(in the rows, 128 means zero)
Named turns come first, each shown by rows before and after it. Which turns, in which order, take the first row of each pair that follows to the second? Write the first one first, as in the answered first pair.
daku:
[126 117 183 114 109 141  90 127  97 121 130 144 109 141 135 151 145 110
 101 112 132 140 108 131 120 132  88 139 139 136 137] => [126 116 185 114 109 139  91 125  97 124 133 146 110 140 137 148 150 110
 106 113 135 142 106 132 120 132  90 138 141 137 140]
[133 129 153 157 155 142 132 113 115 111  90 169 131 119 154 101  83 130
 130 142 100 131 132 108 140 128 109 151 141 130 110] => [138 136 156 157 146 118 139  87 111 161 108 170 132 116 155  98 122 115
 174 138 122 122 120 129 125 129 126 126 149 132 139]
[149 111 128 142 162 113 177 112 145 101 131 125  94 131 123 119 123 123
 117 199  94 170 123 121 126 123 123 176 111 121 144] => [147 125 117 137 139  89 168  82 135 159 142 112  92 120 108 119 162 105
 158 172 119 137 110 150  97 112 141 122 118 122 175]
Dar:
[113 167 166 119 126 134 129 120 123 153 120 128 129  97 137 107 123 104
 140 124 130 124 126 147 117 119  95 102 119 133 126] => [113 156 147 112 120 150 110 138 125 111 119 124 124 103 125 117  98 116
 110 102 110 114 143 132 114 108 110 100 120 136 112]
[ 97 115 109 139 151 110 128  88 117 132 121 117 167 143 120 109 116 114
 121 140 118 149 140 122 114 123 138 115 126 154 119] => [ 98 115 110 139 151 108 127  90 117 133 119 117 168 143 118 109 114 115
 119 137 117 148 140 123 114 123 136 113 126 152 119]
[119 108 129 116 128 103 162 136 141 157 126 128 128 132 111 116 170 137
 133 126 174 132 127 150 129 143 115 113 112 120 137] => [112 108 107 109 119 120 144 150 141 132 114 114 123 129  91 123 149 143
 105 102 162 114 133 144 122 133 113 100 107 118 123]
[145 138 176 128 131 114 114 102 132 137 160 169 138 148 163 118 143 101
 181 133 118 150 137 135 132 123 146 134 155 150 156] => [119 171 155 129 113 117 106  99 120 179 120 133 141 122 135 110 140  90
 170 116 141 118 108 160 118 121  99  97 136 137 145]
guzug:
[120 143 147 131 145 115 149 130 109 158 108 137 130 115 109 124 143 106
 139 147 148 133 119 152 131 139 114 118 118 121 111] => [124 118 134 130 156 118 165 144 121 135 113 134 128 124 108 128 135 126
 121 164 143 148 124 133 143 150 128 137 115 115 102]
[137 163 144 138 127 128 117 126 115 129 130 128 120 131 132 130 126 112
 135 123 117 124 119 130 121 124 122 125 143 131 111] => [134 156 136 140 133 132 127 137 120 120 121 119 121 129 128 130 116 124
 118 135 117 130 114 121 129 131 114 136 135 123 100]
[130  68 128 129 138 157 106 147 165 114 148 125 135 182 121 167 125 137
  89 142 125 131 145  95 138 102 120 178 122 108 151] => [136  93 152 127 120 148  80 119 151 141 167 147 131 181 130 163 150 106
 135 113 126 113 154 121 116  81 133 144 141 123 182]
lusu:
[118 119 100 120 138 160 133 152 146  61 122 112 130 131 139 135  80 154
  83 126 121 106 121 106 124 141 129 162 105 122 102] => [126 115 125 127 156 150 158 144 149  75 130 129 137 136 163 130  90 153
 101 158 127 132 117 107 142 157 124 190 107 123 107]
[142 137 152 131 132 119 140 121 115 140 137 139 132 132 136 119 128 127
 138 144 136 139 122 136 144 132 103 145 125 135 137] => [137 138 137 128 123 116 138 119 112 158 132 121 132 126 121 121 133 128
 137 135 147 122 111 143 136 129 103 124 122 130 137]
[162  99 157 144 144 125 169 165 106 130 153  92 145 143 144 153 156 160
 135 181 142 198 138  99 162 156 120 173  94 157 107] => [150 106 123 141 130 109 177 155 103 179 143  58 146 127 115 156 177 161
 143 171 169 168 111 117 144 159 116 133  85 144 115]
[106 181 148 132 140 154  75 145 100  85  84 156 139 131 150 110  84 119
  97 112 118 123 121 141 120 108  78 127 126 144  87] => [115 177 174 141 159 144 101 137 102 100  93 173 145 134 175 102  98 117
 118 148 126 154 116 142 137 123  73 156 130 144  95]
Tubop:
[129 116 118 126 113 144 131 148 132 122 124 138 132 145 116 112  88 139
 111 150 154 145 134 121 129 140 146 133 106 116 108] => [126 132 125 130 110 136 139 136 127 158 117 133 135 134 118 106 103 127
 129 156 168 142 119 139 127 147 127 126 102 112 115]
[122 148 111 139 126 135 126 125 118 161  95 101 133 111 110 123 120 121
 113 119 146 113  96 157 114 127  81 113 106 119 110] => [131 154 116 131 112 136  97 118 113 145 113 116 124 117 112 129 120 108
 126  88 130  98 118 159  98 105 107  91 121 134 124]
[114 156 142 136 137 150 142 134 139  97 100 125 122 130 139 134 119 136
 113 140 112 115 113 134 120 132  92 169 122 133 127] => [112 169 150 137 132 143 139 123 133 119  99 126 125 125 141 130 131 125
 131 136 120 109 108 148 115 130  87 155 124 133 136]
[127 105 110 123 126 131 129 144 135 123 130 127 119 132 116 132 115 140
 107 122 122 119 130 124 130 128 135 130 129 128 128] => [122 112 112 128 131 124 142 140 133 143 120 120 123 127 116 128 123 140
 111 134 134 123 118 130 133 136 120 131 124 123 127]
Pairs:
(two turns a pair)
[128 102 109 123 130 110 147 126 127 146 130 117 125 126 117 129 138 145
 136 137 151 128 107 129 127 135 145 131 122 121 135] => [128 103 106 117 123 129 119 139 125 106 128 121 120 132 112 136 115 144
 114 112 127 119 125 119 123 118 151 128 123 129 126]	lusu, lusu
[149 125 126 126 118 155  76 110 110  82 170 165 120 134 131 131 108 115
 122  71 103 129 186 111 117  95 168 130 155 164 139] => [113 151 107 136 130 177  94 138 105  97  95 119 129 103 106 119  72 125
  63  94 120 128 143 116 135 114  71 144 114 136  88]	guzug, guzug
[129 124 152 138 105 141 129 105 106 139 123 128 118 180 128 142 109 125
 122 127 132 121 121 121 115 138 153 138 149 127 147] => [128 118 149 140 110 137 142 107 110 142 122 123 121 181 128 142 111 133
 118 141 136 128 114 116 121 146 151 146 144 122 143]	Tubop, lusu
[102 109  76 157 170 127 147 129 112 159 123  89 116 134 117 110 172 133
 137 181 165 124 111 118 100 137 140 110  83 118 124] => [ 94 120  60 149 152 139 117 136 106 140 115  82 110 131  99 118 156 125
 122 143 152  98 121 118  83 117 140  84  82 123 117]	lusu, Tubop
[137 120 160 120 137 116 134 100 124 130 133 175 107 145 152 157 131 139
 127 158 118 144 125 129 138 125 141 172 144 147 153] => [127 135 131 112 106 116 101  92 116 143 130 157 100 136 121 165 134 128
 130 108 122  98 124 145 106 102 152 117 146 147 162]	daku, lusu
[128 120 119 118 121 131 118 139 126 124 132 118 127 130 115 148 112 144
 119 113 110 124 148 121 115 103 140 123 131 127 127] => [136 110 121 118 129 122 128 136 129 129 145 123 128 134 121 150 122 146
 131 125 113 132 148 119 117 109 155 129 134 127 136]	Tubop, guzug
[133 134 135 119 166 103 151  97 149 144 147 134 120 156 136 129 136 134
 143 146 132 145 118 140 142 151 147 155 142 100 142] => [121 156 118 112 143 106 128  90 140 165 133 114 116 143 112 129 139 120
 144 109 139 108 109 159 118 136 136 112 138  97 143]	guzug, lusu
[105 120 118 128 148 151 122 153 111  90  84 119 120 136 124 146  98 149
  95 138 122 129 118 110 147 140  84 163 105 125  93] => [102 129 113 124 138 156 105 153 105  86  83 115 117 133 114 148  95 140
  93 117 117 113 123 115 137 126  86 145 106 128  95]	Tubop, Dar
[166 114 100 109 143  97 137 129 150  82 138 114 121 129 174 141 118 155
 129 141 155 171 110 118 128 156 115 163  97 122 127] => [173 129 104 104 124  80 120 102 141 115 158 121 118 130 172 142 150 134
 171 112 164 148 111 142 106 141 139 123 113 132 159]	guzug, lusu
[ 77 118  69 139 149 141 148 155 139 117 119  93 131 117 109 113 111 158
 131 121 103  89  90 123 125 137  86 112 104 112 110] => [ 94 114 105 148 164 112 179 128 140 161 148 121 138 124 143 105 155 150
 187 159 122 118  82 133 135 155 104 130 119 119 140]	daku, daku
